128 stands for zero in the data rows.
Some points:
[128 108 133 136 137 146 151 143 125  97 117 107 128  59 130 136  87 104 116 103 119 147 103 126 144 148 163 162 142 132 150 152 151 123 124 154]
[139 112 144 121 115 120 109 137 134 103 139 117 150 123 162 160 152 112 160 149 156 147 140 132 116 146 114 125 117 152 106  90 113  97 113 101]
[144 135 139 122  92 140 139 102 137 149 115 127 167 137 146 152 156 135 149 139 140 105 110  88  94  81  94 124 163 136 138 123  96 143 120 116]
[125 159 120 121 133 126 157 142 122 126 143 108 152 136 155 142 152 118 151 169 114  91 109  89 117 103 110 128 118 140 116 115  90 125 133 128]
[140 131 100 165  98  88 129 109 109 115 112 127 110 126 113 120  89  71 159 147  96 148 155 138 151 145 136 184 134 165 122 129 126 139 139 159]
[117  78 155 102 129 110 114 101 137  77 141 108 113 134 135 136 154 105 121 101 150 155 186 141 147 134 129 133 161 117 144 148 140 146 121 129]
[120  93 126 135 126 120 153 121  98 103  86  87 120 135  88 118 168 146 146 129 145 170 150  87 107 133 152  68 107 164 142 154 119 168 127 175]
[132 174 116  86 125 114 136 126 131 113 104 121  51 155 142 135 113  88 138 152  64 120 140 114 118 153 150  94 127 142 168 151 166 129 133 147]
[144 103 101  99  86 109 122 101 119 130 154 116 107 106 132 122 149 188 127 117 129  98  92 138 123  83 147 111 128 165 130 149 154 150 182 152]
[152 123 124 134 133 128 149 124 151 133 146 128 126 123 129 113  97  59 106 112 106 126  86 118 122  76 136 188 129 135 141 121 137 175 133 156]
[ 74 101 116 129 162 144 149  95 126 127 123 156 104  91 121 130 149 128 118 116  99  90 159 142 138 158 103 183 152 145 149 169 129  80 154 155]
[162  87 104 111 115 136 130 111 113 135 106 123 106 171 153 140  87 150 153 205 124 123 129  99 170 147 131 143  95 144 146 118 114  92  85 111]
[102 117 104 120  82 102 126 153 121 135 114 113 129 114 113 148 127 136 134 157 173 135 125 108 137 126 110 155 127 106 143 171 180 152 148  89]
[181 114 136 146 137 130 114 137 145 143 156 114 121 112  94 112 124  85 108 108 166  83 120 105 118 160 144 153 150 193 130 177 132 110 103 102]
[120 133 179 187  97 123 125  90 112 117  78 148 132 110 109 148 175 116 114 177 148 128 100 211 137 140 154 103 135 112 119 114 129 139 106 104]
[165 159 138 139 137 112 137 142 135 124 125 131 118 128 133 136 112 122 137 131 100 122 144 157 139 121 129  94 122  87 132 120  97 159 139  86]
[126 128 105 101 106 144  98 125 114 108 115 108 111 117 123 118 111 130 133 122 114 154 156 146 124 143 130 168 156 146 136 120 137 119 181 151]
[ 84 104  97  74 127  95 135 133 124 123 141 139 143 125 130 145 106 119 123 125 145 124 113  97 129 164 215  99 166 125 140 176 105 101 151 114]
[130 152 134  89 194 130 143 127 161 140 137 123 147 146 115 131  77 154 128 139 140 123 126 111 122 129 132 122  75  96 154 136 128 124 116 102]
[118 133 162 156 186  90 135 136 121 133 159 150 135 106 141 128 116 152 126 129 153 152 111 113 107 116  84  99 108 133 121  94 132 141 136 119]
[150 155 111 162 105 128 139 147 128 135 127 129 152  95 129 148 111 161 130 150 134 152 174 138 143 122  99 106 144 119 137 120 110  47 115  96]
[106 105  60 164 132 133 140 144  95  94 127 145 166 150 122 103 103 114 123  71 124 117 129 173 118 131 121 158 160 157 167 152 142 164 116 111]
[133 146 156 108 131  93 123 134 153  75 104 133 109 156 111 142  88 174 142 150 123 107  65 150 112 126  92 116 219 154 130 155  99 169 111 152]
[137 131  99  95 115 126 131 116 112 104 112 128  96 142 114 152 151 169 141 145 172 124 112 132 133 138 150 173 168 114  81 100 123  91 145 130]
[128 148 122 130 127 129 105 133  92 107 131 136 105 147 122 103  98  85 116 106 157 117 135 112 123 142 154 181 112 145 130 149 181 118 151 137]
[195 188  88 130 179  94 115  90 131 133  81 155 104 147 118 130 122 144 126 103 154 145  74 141 113 120 150 143 108 103 125 155 121 113 140 132]
[105 129 149 203 142 117 130 124 168 161 112 103 123 138 120 104 136 132 124 100 124  85  75  60 131 130 130 184 131 142 125 150 136 131 153 139]
[120 119 110 129  66 145 116 135 120 114 118 106 125 132 130 114 144 144 146 146 166 173 153 145 127 108 144 151 111 109 115 116 123 135 117 125]
[127 130 165 160 149 112 114 133  99 129 124 162  85 121 117 112 169 137  58 143  88 117 174  83 201 135 144 155 141 113 120 157  76 196 107  93]
[157 129 180 113  75 153 125 150 113 118 116 162 105 120 117 110 134 130  97 100 127 109  59 128 117 135 134 116  72 139 156 122 121 150 159 153]
[148 143 124 166 137 122 122 146 131 158 113 136 145 137 141 160 113 148 154  77 115 100 123 104 107  90 146  88 124 134 102 116 141 116 115 126]
[124 144 135 148 158 164 127 142 140 135 127 133 136 147 143 126 125 108 133 134 105 152 125 101 123  81 135 121 119 130 111  96  90 102 147 108]
[118 139 151 219 147 166 120 125 145 145 139 108 135 110 128 117 120  93 128 104  93 114 112 134  99 119 141 117 104 119 144 138 122 125 146 146]
[107 119  72 127 144 144 110 146 117 140 131 143 137 130 154 149 180 180 131 150 103 125  94 153  92 144 113 150 125 120 134 151 112 108  57 129]
[129 119 131 153 148 160 121 131 125 114 140 130 141 148 142 138 129 144 156 117 130 111 126 113 139 133 125  90 124 120 117  65 106 122 136 104]
[126 121 121 156 141 138 152 103 124 149 159 133 119 140 153 136 152 139 145 122 136 140 120 134 126  92 105 117 141 113 118 105 109 107  98 103]
[104 103  97  97 101 106 112 123 113 117 140 137 139 128 146 132 141 144 144 144 118 138 156 124 135 109 130 150 139 179 106 130 157 133 128 121]
[ 97  97 111  84 103 110 158 137 130 162 135 128 124 163 116 113 119 125  91  86 113 144 116 171 110 154 140 178 150 115 137 142 134 151 144 108]
[ 96 133 112  97  80 124 108  75 126 133 135 119 167 116 160 128 145 148 131 168 123 171 126 117 129 145 123 120 137 120 144 155 138 144 139 118]
[133 156 173 132 162 139 143 140 109 147 120 109  74 127  83 107 132  96 155 113  97 123 115 150 124 125 126 137 159 162 116 135 144 167 117  95]
[144 133 142 157 142 148 149 120 129 140 152 124 141 146 132  95  95 133 101 158 160 118 123 176 118 120 137  68 154 118 106  95 104 106 144  98]
[134 149 183 120 122 161 134 151 148 127 146 112 115 111 124 122  98 125 130  89  90  90  94 131 109 125 155 163 129 119 137 134 131 122 141 135]
[144 162 132 145 151 142 176 132 174 124 130 105  93 115 112 103 116 108 100 108 137 120 130 157 117 164 110 123  84 135 135 167 180 130 108 123]
[182 125 126 123 161 122 121 117 135 125 144 157 155 144 113 134 153 117 113 102 127 157 101 102 117 103  99 107 112 142 137 108 119  99 139 133]
[111 124 134 103 101 119 136  91 107 136 143 121 121 132 157 151  91 151 131  99 188 125 164 152 132 159 151 140 116 103  99  96 108 172  77 155]
[140 115 163 177 120 134 115 134 111 132 151 137  97 142 117 128 118 173 117 165  75 185 109 106 121 147 136  89  96  97 101 143 130 112 105 160]
[145 179  70 138 156 163 152 137 164 131 128 132  96 107 122 105 155  99 120 132 148 131 129 107 141 145 111  66 133  83 115 117 104 166 147 109]
[125 128 217 119 160 166 146 127 142 121 129 119 133 118 119 123 102 145 132 102 116 124 118  85 133  77 136 103 134 132 122 140 165 126 132 110]
[122 118 144 135 133 122 110 136 126 132 148 103 139 122 160 148 137 120 148 144 161 157 124 107 119 118 146 117  99 102 117  84 108 148 123 105]
[117 116 108 157 100 114  99 135 105 103 120 114  85 177 149 151 162 149 146 137 141 116 126 147 130  93 105 100  87 106 127 159 146 113 170 144]
[174 148 131 154 111 108 127 146 142 136 142 125 148  99 132 118 119 136 122 118 103  88  97 132 152  92 182 120 135  67 136 113 132 102 119 151]
[116 155 110 165 116 139 108 124 144 137 162 134 135 170 137 141 108 168 120 123 145 127 135 130 122 118 124 106 124 129 120 102 112  89 105 112]
[144 149 158 137 150 138 172 143 132 111 120 115 170 143 137 126 158 168 101 115  88 101 127 112 116 139 121 127 113 167  90 116 119  95 142 114]
[127  95 156 131 104 127 116 138 144 140 135 138  80 105 123 132 120 112 115 150 109  94 116 121  95 150  98 128 209 170 165 128 165 137 125 128]
[115 155 170 142 161 152 145 129 155 128 126 138 153 136 131 104  96 119  84  94  76 128 116 133 144 113 125 163 140 131 134 113 152  99 133 128]
[138 114 139 177 145  99 118 132 132 115 121 123 157 132 133 123 162 179 126 124 142 108 172 141 117 111 130 140  84 105 160  98 114 139 111 105]
[137 162 140 107 157 152 124 147 133 127 113 170 136 108 125 118  54  95  97 165 213 112 161 111  96  86 124 120 106 137 122 136 108 143  89 164]
[130 101 136  57 120 125 105 124 110 129 106 132 144 127 154 142 150 148 149 163 111  97 131 132 118 142  96 141 126 126 119 106 144 166 165 130]
[125 121 106 104 126 131 100 127 122 131 114 106 115  97 122  89 110 139 154 133 122 141 173 139 126 164 137 156 131 153 110 116 150 153 159 151]
[101 103  89 127 132 125 132 123 107 144 121 111 112  95 107 129 115 113 122 124 154 159 125 118 142 154 142 138 140 168 169 115 154 111 147 130]
[120 161 158 104 125 154 152 122 123 137 152 135 136 125 113 135 106 157 143 130 116 138 152 139 125  94 112 129  95 132 119  90  98 111 107 143]
[127 114 157 130  94 119 137 141 162 141 134 171 161 127 150 126  80 128 137  98 131 146 149 162 169 163  54  96  76 138 105 146  87 114 113 114]
[142 141  71 163 104 142 150 120 150 125 137 160 172 157 111 151 154  76 124 145 109  73 127  57 134 152 121  94 123  86 104 119 141 138 112 170]
[ 86  92  95  89 104 137 121 143 140 134 110 126 143 177 110 128 160 113 115 119  93 170 157 124 139 150 142 169 135 146 146 116 126 138  92 109]
[147 150  97 136 135 111 118 123 145 109 160 146 175 127 116 124 136 157 130 165  76 145 156 156 117 109 167 121 105  93 109 113 125 130 111 119]
[115  98 104 100 121 118  98 131 124 133 133 124 150 101 144 148 152 173 151 133 134 146 139 127 121 117 129 132 131  95 124 113 136 113 126 154]
[141 141 151  88 106  86 133 120 149 157 115 164 109 126 139 132 183 135 130 117 119 148 142 110  92 125 144 105  99 152 123 104 111 100 113 143]
There is one direction along which these points spread out most. Take the direction at right angles to it along which they spread out most. Go by this last direction. How far along it is each point below, from 0 to 99? 50 is the average, and the first point above lies past it. One standard deviation of the points above along it is 16.
[120 146 132 185 155 140 137 146 148 124 142 118 139 138 146 148 144  77 139 113 130 167 113 103 101 104  99 128 137 115 105  99 111  99 133 124] 62
[ 89 106 108 151 107 129 110 109 102 121 132 131 125 114 128 133  99 105 138 135 135 131 158 160 143 142 108 128 158 139 140 147 165 145 151 124] 41
[104 145  94  79 167 122 111 128 130 144 125  79 141 134 108 144 130 105  86 135 137 109 111 197 186 128 118 106  90 229 124 142 113 146 105 161] 49
[152 202 159  96 113 126 115 130 104 126 141 115 123 121 117 104 184 150 138  92 157 112 118  81 163 142  77 145 146  81 152 123 144 125  88 139] 52
[ 77  75 118  83 173 141 145 155 146 136 122 144 126 149 129  80 159  85 119 114 147 126 122 171 148 120 142  77 178 102 138 157 148  94  51 146] 49
[178 120 172 106 129 105 118 126  93 160 112  98 143 171 113 124 106  97 107 127 121 148 157 148 135 149  83 104 183  33 111 138 117 118 146 184] 49
[153 170 131 108 132 144 123 150 139 148 141 140 150 100 134 129 159  80 118  92 106 121 122 122 126 121 109  74 125 127 109 112 119 153 155 118] 64
[ 71  79 106 153 100 136 129 136 131 133  93 144 112  98 114 128  92 166 131 128 161 138 119 102 142 153 155 119 148 136 126 131 115 170 149 137] 40
[114 105  90 128  99 112 122 140 120 121 129 109 105 106 129 108 154 170 140 153 152 137 162 128 134 119 122 146 136 127 123 102 127 105 168 155] 25
[133  98 121  71 162 155 144 133 146 139 129 136 120 117 111 157 141 137 152 161 127 122 111 173 127 121  87 162  53  62 122 141 131 147 144 108] 41
[136 108  94 124 144 146 108 105  99 132 134 120 147 107 143 111  89 104 117  99 122 149 156 121 139 148 144 145 154 160 139 152 178 151 143  97] 52
[ 93 113 205  96 110  94  98 111  97 125 119 151 154 140 121 129 153  69 152 153 152 103 155 172 141 149 165 130  92 129 132 147 114  90 140 106] 38
